Rows are one point carried round by a steady rotation, each followed by how many steps it has turned.
The counts run from 0 to 257.
[  3  -6   2  -6  -6   7  -3  -1   7   5  -6 -12  -7  12 -15   7  -1 -18
   9   1  -2  -5  -3   2 -19 -13 -14  -9 -12  14  -7  -7 -14  -7  10   5
   3 -22   7  -5  -2   6   5  -7   4  17 -24 -18 -19   2 -16   7 -13 -13
   4  -6   0 -32 -11  -3   3 -10  -3  13 -15 -14  -6  14   9  -2   6  -1
 -11  -8 -22   6]  254
[  7  -2  -3 -10  -7   3  -4   6   4   4  -2  -7   9  10  -9   4  -3  -8
   7  15  10  -6  -2   8 -19  -8 -13 -18 -20   0  -4 -10  10  -5   0   2
   4 -12  -6  -1  -4   2   6  -5   4  15 -18  -8  -6  17 -11   6 -21 -17
   7 -10  -2 -31 -13  -1   6 -16 -23  13 -23 -14  -9  11  -1  -1  -4   7
  -8 -11 -15   7]  136
[ -3  -3  -1  -8 -10  -6  -5   0   1  19   0 -17  -5  11 -15  13   2 -12
   3   0   6  -2   0   8  -8   0  -9 -21 -13   7   0  -1   3  -7   6   5
   6 -15   1   0  -5  -5   6  -9   7  10 -17 -12 -14   3 -18   3 -22 -16
  12  -6   6 -30 -12  -4  10 -13 -19   7 -26 -19  -1   7   1  -2  -2  -7
 -14   3 -20  19]  169
[  9   1  -3 -15  -6  -5  -1   3  -5  14  -5 -16   4  10  -8  11   3  -7
  10   7   8  -1  -9   6  -8   0  -2 -22 -13   7   5 -12   0  -5   1   4
   2 -18   3   6  -4   0   2  -8  11  11 -13 -12  -3   4  -9   2 -14 -20
  10  -3   6 -36 -10  -3   8 -13 -21  12 -31  -6  -6  10  -3  -3  -3   6
 -13  -8 -14  15]  133
[ 12  -1   0 -12  -7  -3  -2   2   7  11   4 -13  -1  14 -13   6  -1 -15
   3  10   8   8  -9   7 -14   0 -11 -10  -9   1   6   2   7   0  11   8
  12 -21  10   9  -8  -2  15  -8  10  17 -12  -6 -19   5 -19  -2 -12 -15
  16  -4   0 -26   1   3   5  -2  -4  17 -27 -16   4  16  11   3  -4  -2
 -18   0  -9  14]  122
[ 18   1  -3   0  -4   0   6  -2   1   1   0 -16   1  10 -14  -5   0  -2
  14  18   6   5  -5   8 -13 -13 -15 -17  -8  12  16  -9   1  -5   1   2
  -3 -16  -2  -2   0   5  -1   0   2   4 -21 -12  -4   3  -5   2 -14  -8
   2  -4  -7 -30  -6   5   5 -18   3  15 -38 -22  -8  14   1  -2 -10   6
 -10  -5 -14  11]  13
[ 12   2  -9  -6   0   7   1  -4   1  -2   2 -17   6  15 -16  -6  -6 -11
   8  21  12  -3  -3  -1 -15  -6 -18 -12  -6   6   8  -3   2  -2   2   5
   6 -17  -3  -4   2   8   7  -4   2   8 -16  -9  -9   2  -6   0 -19  -7
   7  -4 -11 -25 -11   5   8 -14  -3  19 -37 -20 -13  17   3  -1  -8  -6
  -8  -6 -10   9]  11
[  8   0  -6  -4  -6   3  -1  -5  -2  10   4 -20  -6   5 -15  10  -2  -8
  11   5   7   1  -6   9 -11 -12  -8 -19  -9  14  12  -4  -3   0  -3   5
  -2  -8  -5  -4  -2  -6  -5  -2  -2   5 -23  -6  -8   4 -10   9 -25  -9
   8  -1  -5 -32  -7   8   9 -14  -7  10 -30 -28  -6   2   4  -4 -11  -4
  -9   3 -20  15]  16
[  7  -5  -1  -9  -4   4   0  -5   3   7  -7 -12  -1   4 -17   7  -8 -20
   6   4   4   3  -7   7 -26  -5 -12  -9 -14  16  -9   2   4   4  17   6
  16 -13   1  -3  -4  -7   7  -9   9  15 -19  -8 -13  -4 -18   0 -21  -9
  14  -3  -1 -34 -10  -1   4  -9  -1   7 -21 -17   6  13  15   1   0  -6
  -9  -3 -10  19]  118
[  9  -4  -8  -2   1   4  -2 -10  -1  -1  -4 -10   8  17 -15   4   1  -3
  13  21   7  -5  -3   3 -17 -14 -12 -11 -18   9   4  -8   5  -4   3   1
  -4 -12   0  -9   5   1   6   3  -2  13 -23 -18  -6   3   0   2 -24 -10
   4 -15  -1 -31 -12  -1   1 -17   2  16 -24 -17  -9  11  11  -5  -2  -3
 -13  -6 -17   2]  226
[ 18   8  -4 -13  -4   4   3   6   2  13   0 -19  -9  14  -6  10   3 -11
   6   2  -1  -3  -7   2 -12  -9  -3 -21  -7   6   2  -8 -13  -4   6   1
   1 -24  -2   4 -13   6   6  -6   1  11 -17 -10 -17   2  -7   3  -5 -17
  10   0 -15 -30  -6   7   4 -11  -7  10 -22 -17 -12   4   8   4  -4   8
 -18  -1 -15  11]  249
[ 11  -5   3 -13  -4  -4   7  -7  -1  10 -14 -19   1  10  -9   2  -6 -12
  12  10   2   1  -6   3 -16  -5  -6 -13 -15  12  -3  -5   1  -3  12   1
  10 -13   3  -3  -4  -8  11  -6   3  18 -20 -17  -8  -7  -8  -2 -22 -14
  14  -8  12 -34 -12  -4   0 -16  -6   9 -17  -7  -2  16  13  -4   4  -6
 -10 -10 -15  14]  82
[  9  -4  -2  -4   1   5  -2  -3  10   2  -2  -7  -2  15 -14   8   1 -17
   8   9   4  -4  -3   1 -21 -13 -14  -9 -10   7  -1  -5  -2  -6  13   6
   1 -21   7  -5   2   5  12  -3   1  14 -24 -19 -23   3 -11   3 -15 -14
   8 -11 -13 -24  -5   3   2 -13   3  16 -21 -19  -8  17   9   1   5  -4
 -17  -5 -18  -1]  75
[ 10  -3  -5  -3  -3   5   0  -4   2   7   3 -20 -13  14 -19   7  -1  -4
  13   8   8   1  -4   6  -9 -11  -7 -19  -1  13  14   0  -4  -3  -2   3
   1 -15   1  -3   0  -1  -3  -4   0   4 -18 -12 -11   1 -12   6 -20  -8
   8   3  -7 -29  -1   9   8 -17  -2  13 -35 -25  -9   4  -1  -5 -11  -3
  -9   0 -18  14]  15
[  7  -5   6   1  -8  -7   2   5   2  11  -2 -19  -8   5 -10   9   7  -8
  12  -1   1  11  -5  10  -9  -6  -8 -22 -13  15   7  -9   1  -5   5   8
   0 -19   4   2  -5  -2   0  -5   6   9 -20 -14 -11   4 -16   7 -15 -14
   9  -4   7 -31  -9  -5   4 -15  -8   5 -29 -17   1   8   1  -1  -3   6
 -16  -3 -23  18]  167
[  7   6  -2  -4  -4   4  12   4   2   5   1 -23   1  10  -4   0   3  -9
  15   6   4   4  -5  11 -21  -4 -11 -20 -12  15  -1 -10   9  -6   2   2
   5 -16   0  -7  -5   8   9  -1   1   6 -22 -14 -11  -2  -7   6 -12 -11
  13  -7  -6 -26  -7  -3   1 -22  -2   4 -32 -16  -3  18   2  -3  -3   4
 -15  -3 -14  15]  163
[  0   1  -1 -14  -7  -4  -4  -3   8  13  -3 -20 -14  13 -16  -2 -10 -14
  -2   5   1  -6   4   4 -11  -4 -16 -11 -16   8  -3  -4  -2  -2   9   3
   6 -14   1   0  -9   1  17 -10   4   8 -16  -5 -14  -1 -10   0 -13 -20
  13  -4  -2 -32 -20  -5   7  -2   0  -1 -24 -24  -3  15   9  -1   1 -11
 -13   4 -11  20]  207
[ 13   2  -2  -4  -3  -9   2   1  -1  11  -1 -12   3   6 -10   7   2 -13
   7  10   0   9  -9   8  -8  -3 -13 -16  -9  11  13  -9   2   3  11  12
   1 -17  10   7  -7   9   1  -3   8   9 -17  -3  -9   3 -17  -2  -8 -18
  11 -12  -7 -28 -10   3   8  -4   1  15 -40 -21   3  15   4   1  -9  -2
 -12   2 -10  13]  158
[  2  -5  -7 -11 -10   7  -8  -7   3   5  -5 -15 -10  15 -20   5 -11 -12
   5  10   7  -6  -1   9 -15 -12 -13 -11 -15   8   4   0  -1   0  -4   2
  -2  -4  -4  -2  -6  -8   6 -11   1  13 -18  -5  -6   8  -9   6 -27 -10
   8   2   4 -39 -12   4   9 -13  -2  10 -16 -23  -2   5  14  -4  -6  -6
  -6  -3 -13  15]  54
[ 16  -7  -4  -6  -2   1  -2  -8   6   4  -3 -10  -6  14 -15   4  -4  -4
   9  16  10   3  -2   5 -12 -16  -9 -17  -9  -1  18   1   3  -4  -4   5
  -2 -14  -3  -4  -1  -6   5  -2  -1  10 -19 -15 -12   9  -7   4 -25  -8
   8  -3   3 -30   0   7   3 -20  -8  20 -21 -19 -10   4   9   0  -6   3
 -14  -2 -19  11]  50
[ 12   2   3  -2  -5   2   5  -3   9   1   0 -16  -8   2  -8  -4 -10 -10
   5  11   4   7  -1  10 -18 -16 -20 -18 -15   8   8  -2   7  -1   4   6
   3 -10  -7  -8  -6   0   8   3  -3   8 -23 -10 -12   7  -9  10 -24  -5
   7  -7  -6 -29 -11   8   3 -22  -2   8 -26 -23  -4  11  11   4  -7   4
 -12   1 -17  12]  200
[ 19   8  -2 -11   0   7   2   1   4   2  -1 -18   0   7 -13   0  -5  -9
  12  10   0  -4  -3   6 -26 -14 -10 -16 -15  15  -1 -10 -10   4   3   3
  -2 -14 -10  -1  -7   2   5  -6  -2  12 -21  -5  -5   5  -1   7 -10 -13
  10  -1 -13 -39 -11   0  -1  -9   4   3 -21 -24  -8   7  12  -3  -2   7
 -14  -1 -10  15]  64
[  5  -1   5  -8  -8  -1  -3  -5   3   7  -4 -16 -11   2 -15  -3 -14 -18
   0   3   3  -2   3   4 -14 -14 -18 -17 -15   8   6  -3   0  -4   5   7
   5  -8  -6  -3  -7   1   5  -2   5   8 -20  -8 -12   3 -14   9 -24 -10
   8  -6  -1 -33 -20   7   7 -12  -9   6 -24 -25  -4  13   3   1  -9   2
  -5   0 -19  14]  20
[ 13  -5  -7  -7  -7   0  -1   0  -2  10  -4 -16   6  15 -20   4   2   0
   7  14   3  -6   2   7 -18  -4  -2  -8 -19  14  -9 -10  -2  -3  10   1
   5 -21  -6  -1   0  -5   3  -8   6  10 -15  -8   6   0  -4   0 -14 -10
   7   1   5 -41 -19 -11   4 -11  -4   0 -27 -16  -2   5   2  -9  -4  -2
 -11  -5 -13  17]  180
[ 11  -6  -7  -4  -5  -3  -6  -3   0  12   1 -12   7  13 -23  10   5   2
   7  12   4  -3   2  11 -16  -6   1 -13 -18   9  -6  -8   4   0   8   1
   0 -17  -7   1   2  -7   4  -5   4  11 -15  -7   6   7  -3   1 -18 -13
   6  -4   0 -44 -17 -10   3  -9  -5  -1 -24 -24   0   1   2  -7  -4  -3
 -15   4 -10  17]  179
[ 21  -3  -2 -16   0  -5  -3   2   1  10  -7 -19  -1  15 -18   0  -4 -13
  16  16  12  -4  -9   4 -10  -3  -8 -10  -7   4  12  -5  -7   1   4   4
   2 -21   7  10  -7   0   5 -14   6  13 -12  -9  -2   7  -6  -3  -7 -24
   9   3   5 -34  -4  -3   3  -4  -3  16 -28 -14  -8  10  -2  -8  -1   3
 -11 -10  -9  14]  95
[ 19   9  -9 -15  -2   8   3   4   1   7  -4 -19   3  13  -8   3  -5  -8
  15  14   8  -8  -9   3 -18  -5  -7 -17 -14   6  -2 -11  -3  -2  -2  -1
   0 -15  -7   2 -11   4   3  -8   4  15 -17  -7  -3   7  -2   4 -11 -15
  10   3  -8 -34 -10   1   6 -11 -13  14 -27  -9 -13   8   7  -1  -5   7
 -12 -13 -10  12]  99
[  5   1   0  -3  -5   5   8   1   6   4   3 -23  -5  10 -11   0  -1 -10
  14   3   9   6  -2   6 -21  -6 -11 -18  -8  17  -2  -5   5  -6   4   3
  10 -21   1  -7  -4   6   7  -3   2   6 -26 -13 -18  -1 -10   9 -16  -8
  10  -3  -2 -23  -5  -2   1 -22  -3   4 -31 -17  -6  16   2   0  -2   3
 -13  -3 -17  16]  164
[  4   1  -2  -3  -8   8   2   1   3   3  -5 -14  -8  14  -9   6   0 -15
  11   4  -3  -5  -3   6 -21 -10 -11 -12 -16  18 -10 -12 -12  -7  11   6
  -4 -20   2  -5  -5   4   5  -5   4  18 -23 -15 -14   0 -10   6  -9 -14
   7  -6  -5 -36 -12  -3   1 -14   0   9 -16 -12  -8  14  12  -1   3   4
 -14 -10 -21   8]  253
[ 15  -4   1 -11  -6  -4   7   3   7  10  -7 -12  -4  12 -13   2  -5 -17
   3   6   3   9  -9   9 -15  -1 -12  -6 -11   5   4  -1   4   0  16   9
  11 -23   9   6 -12   1  14 -10  11  16 -15 -11 -17  -1 -20  -6  -8 -13
  15  -4   3 -28  -5   1   2  -6   1  12 -25 -11   2  20  11   4  -3   0
 -15  -5 -11  14]  121
[  9  -6   1 -11  -8  -2  -3  -4   1   4 -14 -14  -9  12 -14  -7 -16 -10
  10  14   2  -5  -2   9 -13  -7 -18  -6 -17  10   8  -7  -5  -3   4   4
  -4  -9  -2   1 -10  -2   5 -10   5  12 -18  -7   1   8  -6   1 -16 -17
   8   1   8 -42 -19   0   2  -9   4   7 -23 -21  -2  15   6  -2  -6   4
  -5  -8  -9  14]  56
[  7  -1   1  -4  -3   2   1   2   3   1   0 -13  11   9 -15   3   7 -13
  23  13  13   4  -7  12 -26  -1 -12 -15 -14  17  -1  -8   6   1   1   6
   4 -17   4   0   0   5   2  -4   2  14 -22  -5  -7   5  -8   5 -14 -15
  11  -5   2 -31  -4 -11  -3 -11   0   8 -27 -14   1  14   1  -7   0   5
 -11 -10 -12  14]  128
[  9  -1   4  -3  -6  -4   2  -2   1   7   2 -10   3   3 -18   5  -2 -20
   4   9   6   8  -8   6 -16  -6 -17 -12  -9  11  11  -5   1   3  14  12
   4 -18   8   6   0   7   3  -3  10   8 -18  -3 -10   3 -22   1 -12 -12
  10  -7  -7 -27  -9   5   7  -2   2  17 -34 -24   3  16   3  -1  -9  -6
 -10   3  -9  14]  157
[ 17  -6   7  -4  -4  -9   0   0   5  12  -4 -20  -7   9 -18   0   4 -10
   4   5  -3   2   4   1 -15  -9  -7 -10 -12   8  -1  -7 -10  -2  20   7
   7 -30   0   2  -2   0   9  -8   5   9 -15 -13  -9  -7  -7   0  -5 -14
   5   0   1 -38 -16  -7   0  -8   4   1 -22 -19  -5  12   7  -4   0  -1
 -15   2 -19  18]  31
[  2   0  -2  -6 -11  -7  -5  -3   3  13  -3 -18 -14  10 -11   9  -2 -11
   4   4  -4   2  -2  14  -7  -6 -11 -15 -19  14   5  -7  -3   1   2   6
  -7 -10   0   0  -9  -3   5  -6   3  10 -18  -4  -8   5 -12   2 -15 -19
  12  -9   2 -37 -15  -1   4  -8   0   1 -23 -28   5   8  11  -1  -6  -2
 -14   8 -13  19]  205
[ 18  -2   5  -6   0   2  -6   1   6   7   1 -14  -5   4 -23   5   1 -20
   7   0   1   0  -5   1 -21 -15 -12 -14  -8  11   2  -2 -18   1  12  10
   4 -25  -1   3  -3   2  -2  -7   2  12 -21  -6 -11   4 -12   9 -10 -12
   6   1 -10 -36  -9   4   1  -3   0  13 -16 -25  -7   4  12  -6  -3   4
 -10  -2 -17  12]  67
[  5   3   3 -12  -4  -6  -4  -2   8   7  -1 -19  -3  10 -17  -4  -7 -16
  -3   8   4  -2   2   4 -14 -10 -17 -13 -15   4   0  -2   2   0  10   4
   9 -14  -3   0  -9   2  19  -6  -1  10 -20  -5 -13   3  -8   1 -14 -20
  11  -5  -5 -31 -20  -7   2  -4  -1   1 -20 -27  -1  14   7  -4   1  -9
 -13   5 -11  17]  208
[ 11  -7  -3  -7  -8   6  -6   6   3   9  -9  -9 -12  12 -17  11  -1 -13
  14   3   1  -5  -7   5 -16  -9  -7  -9 -10  11   4 -11 -14  -5   5   5
  -6 -17   4   4  -7   0  -5 -13  10  13 -18 -16  -7   9 -17   5 -11 -16
   1   5  -6 -34  -3   7   5  -9  -4  16 -24 -14  -8   8   1   2  -6   7
  -8  -9 -19   6]  104
